Rotation paths and how fast each direction turns (degrees each step):
Each turn is a multiple of 5 degrees from 10 to 175, or 0.
Each row of a path follows its step; steps can be skipped.
Path 1:
step 0: [-11  12  -1 -34  -2  44   9  -4   9   7   2  20  12   7 -13   1  -9 -18
 -14  -1 -10   9   2  -8  -9  -8 -15  12 -10  19 -35   2 -19  14 -10   2
 -10  25   9  21 -17  14  -3   9 -18]
step 4: [-10  12  22   5  16  13 -21   1 -13  16  -6  10  -8  24 -33  18   3  -3
  11   6  -5 -19 -14 -26  -5 -12   4 -14   9  25 -15  10   8 -18  -2 -23
  -9  31 -13  -3  -7  13   6 -15  16]
step 8: [  2  -2 -10   4  -3  39 -13  32  14   8   6  20  17 -12 -25  24   0  -9
 -10  -6 -13  11  -1  -6 -15   5  14   7   6 -10   4   8 -33  19 -21  -8
  -7  16 -10  13 -19  19  13   6  10]
step 9: [-20 -31   1 -11 -12  25  -9   9   5 -17   9   4   8   1  -9  19   1   9
   7  -5  10 -19   1  -3  -7  11   5  10   2   5 -33  -1  12 -11   9 -30
 -34  32  11  25 -20   6   2  -3 -11]
step 10: [  7  19   3 -13  15  29  13   4  -2  -1 -20   7 -14  13 -18  -7 -12 -10
  13  -8   7 -18   8  -2 -23 -11 -14  -1 -35  15 -18  17  15  12 -12 -23
 -17  -4   1  18 -23   1   5 -34  -5]
step 13: [  4  21 -13  -9  -5  15   1  -9   3  20  -8  21 -13   1 -15  11 -27 -33
 -11   3  -7  -4  31 -21 -16  -9   1  -3   7  21   2  18   9  -4  -5  -8
 -25  13  -1  18 -16  17  30 -15  -2]
step 14: [ -8 -14 -11  11  -2   8 -12  37  -8 -17   2  13  14 -11  -5  12 -14 -11
   9 -11   0 -10   2 -33 -15  -4   4 -14  21  16   0  13   5   3 -19 -12
 -16  32 -19 -21  -9  -4 -12 -34  -1]
step 18: [-10   0  -4 -17   8  28  -7  22  12   9 -18  -4  13  -6  -2  16   1   1
 -22  -7   3  -2  15  -4 -18  22  -7  -1 -20 -24  -6   5  -3  18  10 -21
 -23   8  -6  20 -15 -16  33 -34  -4]
step 20: [-24   9  12   4  18  38  -4  21   3  -2  -3   2  -6   4 -20   0  -4   4
  32   0  -1   7 -17   1 -10 -16  25   4  -2  22 -26  25   2 -16 -10 -19
  -6  25 -16  16   1  19  -7 -11   4]
Speeds:
[ -2   5  12   1  -3   0   0   5  -3   1   1 -10  -3   1   2  -6   4   7
   5  -3  11  -4  -3  -2   3  -5  -3   2   5  -3  -3   1  -2  -9   5  -5
  -6   0  -5   2   3   1   6  -3   1] : 135
[  0   4   0   6   0   2   2  12   2   0   1  -1  -2  -4   1   1  -2   6
   4  -2  -2   8  -3  -2  -5   0   8  11  10   0   2   2   3   0 -12   4
   5  -3   6  -3  -1   2  -2  -6   2] : 120
[  0  -4   5   1  -1  -1 -10   2   2   2  -9  -1   6   1  -1   4  10  -3
  -2  -6   3   3  -6  -3  -2   0   2  -4   0  -6   6   3  -4   5  -4  -4
   8   2  -7  -6  -3  -8   1  -1   6] : 110
[  0   8  -6  -2  -1   2   6  -4  -6   0  -1  -8 -10   5  -7   1   4   2
  -1  -1  -2  -4   2  -2  -2   6   0   4  -2   1  12  -3   2   5   5  -3
   3   1   2   0  -6   0   6  -2  10] : 130
[ 1  4  4  0 -8  3  1  3  1  5 -1  0  1  4 -3  5  3 -4  0  7 -6  6 -9  3
 -3 -1  1 -5  7  4 -4 -5  1  1  2 -1  0  2  4  4  7  6  8 12  7] : 85
[ -2  -5   0  -5   0   0   0  -8  -5  -3  -3  -4   2   2  -2   3  -5   4
 -10  -5  -3   2  -6  -1   5  -5  -1   3  12   0  -2  -1   2   4  -2  -1
  -1  -7   1  13  -2  -8   0  -1  -1] : 115
Path 2:
step 0: [-17  -9 -10   2  10   3 -16  -6 -17 -42 -12  14  -9   5   6 -37  24  -1
  -7  24  10 -15 -11 -12   2 -43   1   9   8  -7  -3  -2   0   4   4 -17
 -13  -8  -8  13  19   5  15 -25  10]
step 1: [-23 -15 -11  14  -3  19  -6 -17  20 -13  28 -12  23  34  -9  -8   7 -21
  10  -8 -16  11 -18 -20   4 -11  15   8  11 -11   2  -4   5 -26  35  -4
   1 -20  -2   9 -18 -10  16   3 -14]
step 4: [  0   6  12 -23  -7  28  -3 -12  28 -23  -9  39  -7   6   9   3   3  -7
  13   6  14 -20  -1   6  12   1  18 -25 -13 -10  10  17   7   1  12  -7
   3  -3 -43  -1 -20  -8   8 -23  20]
step 8: [  3 -19   1 -17  14  29 -16 -14 -19  -3  11  36  13   8   0   5  10  26
 -10   1  13   5  -3  28  16 -24 -17  -6   5  24 -31   4   0   1  -6  10
   3  37 -19 -10  -9   3  12   3  -1]
step 9: [ -4  -6 -16  -4 -15  -6 -11 -23  -9   0   8  22 -24  15 -11  21  25  -7
  -6 -15 -13 -15  26   8  10 -27  15  -1   9 -17 -18  12 -30 -37  -8   0
   9 -13  17 -18  -1  19  11   5 -12]
step 12: [  7   6   3  12  27   6 -27   3  -9 -14 -13  16  -1   8  -8  -4  15  -7
   3  12 -17 -14 -19  11  19 -26 -16   2 -43  -4  24  -1 -26   2   4  11
   5  10   9  -7  -6  -3  19  17  40]
step 13: [ -7   8 -13   5  20  36   2  17 -13 -31  -7  10   4   9  -8   3  30 -23
  10 -12 -16   4   9  -3  27   3  18   5  -3   3   0  -2   8 -12  14  17
  10 -13  19  19 -18  36 -24 -14  -4]
step 17: [ 20 -15 -34   5  12  23 -17  14   3 -21   8  -1   3   0 -24  -6   2 -17
  30   0   1 -17  28   2  16  -2  14   2  35 -15 -14  -3   2   5  11 -21
 -17   9 -12   8   8   4  35  -1   6]
step 20: [-17  -7  20   4  -3 -12 -12 -11  17   1  14  22  20  10 -35  -6  -8  21
  13   6   5 -13  -5 -10  16 -18  -9   7  -6   1   5  14  -3  10  39   9
  18  16 -29  16 -23  -9  22  12 -23]
Speeds:
[  2   4  -8  -6  -2   6   2   0  -3   7  -6  -5  -1  -2  11   0   0   0
   3  -8  -4  -2 -10  -9   5  -1   3  -5   3   6   3   6  -3   0   9   1
   0  -2  -3   1  -2   1   0   0  -1] : 120
[ 2 -1 -2  1 -2  6  2 -6 -8 -3  1  2 -3 -9  0 -4 -9 -8  2  0  0  4  0  7
  0 -2  0 -1  7  4  5 -6  1 -2 -4 -1 -4  2 -6 -9  8  5  0  4 -9] : 40
[ 6 -1 -1 -4 -5 -2 -9  4 -3 -5  1 -1 -3 -2 -1 -8  0  9 -5  1  1  3 -2  0
  0 -1 -1  6  8  8 -9  5  1  2 -3 -1 -5  3  0 11  3  5 -7  4  1] : 130
[-6  5  8 -3  2 -1  3 -6 -5  4  1 -3 -7  5 -3 -9 10 -6 -4 -7  3  6  5 -4
 -5  0  4 -3  2 -2 -2 -2  0 -3  4 -1 -1  0 -5  4  3 -7 -2  6  1] : 80
[ 4  1 -7 11  8  4 -3  0  1 -2  2 -7 -1  3  0  1 -1  0 -5  0 -3 11 -3  0
  5  5  4 -8 -1 -1 -3 -6  1  3  1 -2 -6  8  3 -1 -3  2  3  7  8] : 70
[-11  -5   1   3  10   2  -1   3  -4   2   7  -5   1   6   3 -10  -5  -3
   0   2   1  -5  -1   1   3  -4  -2   4   1   9   2  -3  -4  -2   1   6
   0   2   5  -1  -8   0  -7  -3  -2] : 60
[  4 -11  -1  -6  -3  -1  -1   3   1  -8   2  -2   2  -3  -1  -3   1 -14
  -2   2   2   5   0  -8  -6   2   0  -2   0   0   5   4  -3   9   1  -1
  -7  -1  -1   1 -10  -3   3  -4  -2] : 25
Path 3:
step 1: [ -5   3 -38  27   5  11 -11  11   3  -8  12 -14   1  13 -38  -2 -15 -26
   7  -3 -18   6  27   0   0  -5 -16 -18 -11 -21  13  21  -7 -13   5  11
 -26 -11   7   2 -13  12  28  18  26]
step 4: [  9  32  -2 -17  -6 -11   8 -16  -6  29  20 -19 -10  11 -30  11  -4 -13
  18 -17   1 -17 -18  14  -6  15 -11 -23  -1   9  -2  -9  12 -20  21 -21
  -5 -39   6  -5  -5  31   0   2  -6]
step 6: [  3  -7  10  39  12  -7  -1  28  11 -38 -11 -11 -40  -3  -9  -1 -14  -7
  -1 -10 -16 -26  23 -10  -8   1  23   7  16 -16 -10  -8  -1 -29  13  11
 -10   4  -2  -6  -9  27 -16  -5   3]
step 9: [-16  23   6  13  13   2  19  36   4   2  -8 -24 -13   7 -31  -7 -15  -8
   5   9  21  12 -10  31  10 -12  -7  20  -4   0  35   5   8 -35  -8  -8
   0 -15  11 -21  18  13   7  10  -3]
step 11: [ 23   6  -7  20   6  22  -4  -6   3 -20   8   7 -24 -16  16 -11  -5 -25
   3  -7  23  -3 -23   6 -17  -6   9   9  10   9  17  -2  -7  24  27 -11
 -21  20  -6 -14 -33  23 -21 -16 -25]
step 13: [-30  17  -7 -10  10   0  17  11 -12   2 -17 -12 -20  -1  11   0  -9  -8
   7  10   4 -19   2  34  13  19  25 -41 -27  11 -26  -1  13  12 -16   6
   7   8 -16 -15   9  16  21  -3 -21]
step 14: [ -8  -1 -19  41 -10  -2  -5  -8 -11 -12   5   6 -21 -11 -23  16 -27 -15
 -30   8   6  19 -12  25  21  -3  15  25  -6 -20 -12  -9   0  -3   6   5
  -9   6 -20  -4  35   8 -18  -5 -12]
step 16: [ -8  -7 -44  -5  -3  10  11   7  10   6   2 -16   0 -29  18 -41 -22 -11
  -1 -18   6   7 -16  -9 -10  21   8  -5 -17  27  10  35   2  11   8   0
  17  18  -3 -22   2   3  -9  -4  19]
step 20: [-15  13  -1 -14   4   1 -26 -10   9  33   5   5 -34 -14   1 -19  -6  -3
   7 -18 -19 -15  28  -6 -21  -1  11 -15  -5  17   4   0  -4  -7  40  13
 -12 -26  14   5 -30   3   0 -24   1]
Speeds:
[  0   4   1  -2   2  -3   0  -3   0  -1  -2   1   3   5  -2  -4   2   4
   7  -4  -6  -4  -9  -4  -4   5  -1   3   4   7   3   0   5  10  -1   7
   9  -1  -3  -9   3   0   5 -10  -1] : 80
[ -2  -4  -6  -4  -1   0   4  -3  -1   0  -8   4  -7   7  -5  -3   8  -3
   2   5   2  -4  -1  -1   1  -4   0  -1   3   5 -10  -4  -5  -4  -1   1
  -7   4   2  -3  -8   5   6  -6   8] : 155
[  1  -4  -2   1   0   1   0   6   5  -2   4  -7   1  -3   3  -5   9  -3
   3  -1   0  -2   2   7   0   3   4   1  -4  -3 -11  -3   7  11  -1   4
   3   5   7  -4  -7  -7  -2   6  -1] : 140
[ -3  -1   3  -5  -3  -5   3  -2   4  -6   5   3  -6  -3   1   4   5   2
  -1   0   0  -8   3   8   0  -8  -7  11  -3  -1   8  -2 -11   7   3   2
   5   2  -3  -1   1   3  -1   4   4] : 115
[-8 -7 -5 -6 -1 -3 -9 -1  0 -9  0 -2 -6  5  1  4 -1  4 -3  2  1  5 -6 -2
  0 -1 -3 -1 10 -9 -2  5  2  4  0  0  1 -5 -1  5 -1 -8  9  3  1] : 155
[  4  -1  -8   3  -6   1  -4   1  -5   6   4  -1  -7   7   7   3   1  -1
   0  -5 -11   3   4   0  -3   8  -8   6 -10   3  -5   3  -2  -1   2  -2
   1   2   0   3   3  -3   3  -3   4] : 20
[ 1 -2  4 -5  7 -4 -8  6 -4 -2  4  9 -5  6 -4 -8 -2 -9  1  3 -5  8  0  2
  3  2  5  5  1  0  3 -5 -4 -4  3  0  2  1 -6 -5 -4 -6 -8  0 -1] : 130
Path 4:
step 1: [ -7   6  28   6   4  10  10 -15   8   3   6  20   1  -1   4 -20  -5   4
  -3  14   3  30 -23   7 -29   8  -1  23   9  17  18   4  21   3  35   3
 -12  -6  13  26  17   1   6 -10  19]
step 5: [ 16 -32   3  11   0   1  11  -6  19  19  -1  17  -2  -9  15  10  17  -9
  -2  10 -23 -12  19   4  -4  -6   3  24 -22  -1  21 -11 -28   6   1   0
 -14  11 -20 -22  -8  13  -9  19  25]
step 7: [ 19  -4  -9  29   5   7  -8  -4  20   7  -5  14  -9   4  -1  33  14   9
   3  12  19  -1  11   0 -15 -21  20   2  -4  31   3 -19 -15 -27  -9  22
   2  30   2  12   8  14 -11  14   2]
step 9: [  6   9  -1 -17  -5   6 -25   6  16  -3 -15  13  -3  23 -12  11  19   3
 -14  -2   7  17  -3   3 -18  10 -18  23   3  26 -12   0   1 -16  11   1
 -26  17  28  17  29  23  13   4   4]
step 14: [  5  -6  -3 -19  -3   3  23  -3   9 -12  12   6  17  -6   9  -7 -12 -35
 -13   8   2  20   2  -9 -28  14 -12 -15   2 -26 -21 -14   5 -28  21  10
  -1  -6  23  28  11   8  -7  -1  14]
step 17: [ 17   7 -22 -14   2 -19  -6  14  22 -21  17  13   8  -4  -9  18   4   2
  16   8 -14  31   7  11  -4   2   5  17   0  -7   3 -27  15  10  27 -12
  -2   4  28   9   8  23  -1 -18  16]
step 18: [  7  -4   0  15  -5 -11  27 -17   5   8  -2  10 -11 -19   3  -3 -14   8
 -12  12  13  15  24  21   0 -25  23   6 -10   5  29  14 -13 -34 -14  17
  -6  17 -25   6  -5  13  10   5 -11]
step 19: [ 18  -7   8   0  32   7 -29  11 -13 -16  15  18  24  -7   9  -6   7 -18
 -20  13  -8   7   0  21  27  10   2   4  -6  -3   0 -31   7  -2  22   9
   0   0  -3  -5   7  10  -8  11  33]
step 20: [ -4  -3 -15 -15  11 -16  -1 -24  39   6 -20  -4  -1   0 -12   9   6   9
   5  27  -1  24  -6   9 -12  -3   7  37 -18   7  18   0  -4   0  -3  16
 -24  19  11   7  15   4   7  -5 -19]
Speeds:
[ -3   1  -2  -2  -7  -5   0   3   3   0  -4   2   2  -8  -1   3   6  -3
  -4  -5  -1   8   4 -12   8   1  -4  -2   0   3   3   1  -2   2  -1   2
   0  -3  -7   7  -1   1  14   2   2] : 120
[  3   1  -4  -3  -5   5  -5  -4   0   5   2   5  -2   3  -2   2   4  -6
   3  -8   3  -5  -7   3   1   7   0   2  -3  -1  -2  11   2   1 -11   6
   8  -3   5   7  -4   5  -2   2   2] : 25
[  2 -10   6  -3  -4  -2   1   4 -11   7   3   1   3  -1  -3   7  -2  -2
  -3  -5  -2 -10   1   1   3  -2  11   4  -6  -4  -3  -2  -1  -3  -1   1
  -6  -3  -7   1   2  -4   2  -5   0] : 135
[  4  -6   2  -2  10  -4   2  -6   3   4   1  -1   4  -3   4   4  -1   5
  -2  -2  -2   2 -10  -4  -5  -1  -8  -1  -2   7  -5  -5   1  -3  -3   2
   9  -6  -5   4  11  -4  -2   0  -4] : 55
[  2   0   0  -4   3   3  -6   2  -5   0   1   7 -12   4  -2   9  -3   1
   0  -2  -6   0   2  -7   3  -5  -8   2  -1   5   8   1  -3   3   1  -4
  -2  12   0   4   5   0  -7  -2   2] : 170
[-2  2 -1 -6  3  3  0  1  2 -9 -5 -1 -1 -7 11  9 -3 -1  4 -7  0  7  3  4
  5 -6  1  4 -3 -3 -5  6  8 -6  0  5 -6 -1  0 -5  1 -2 -4  3  1] : 10
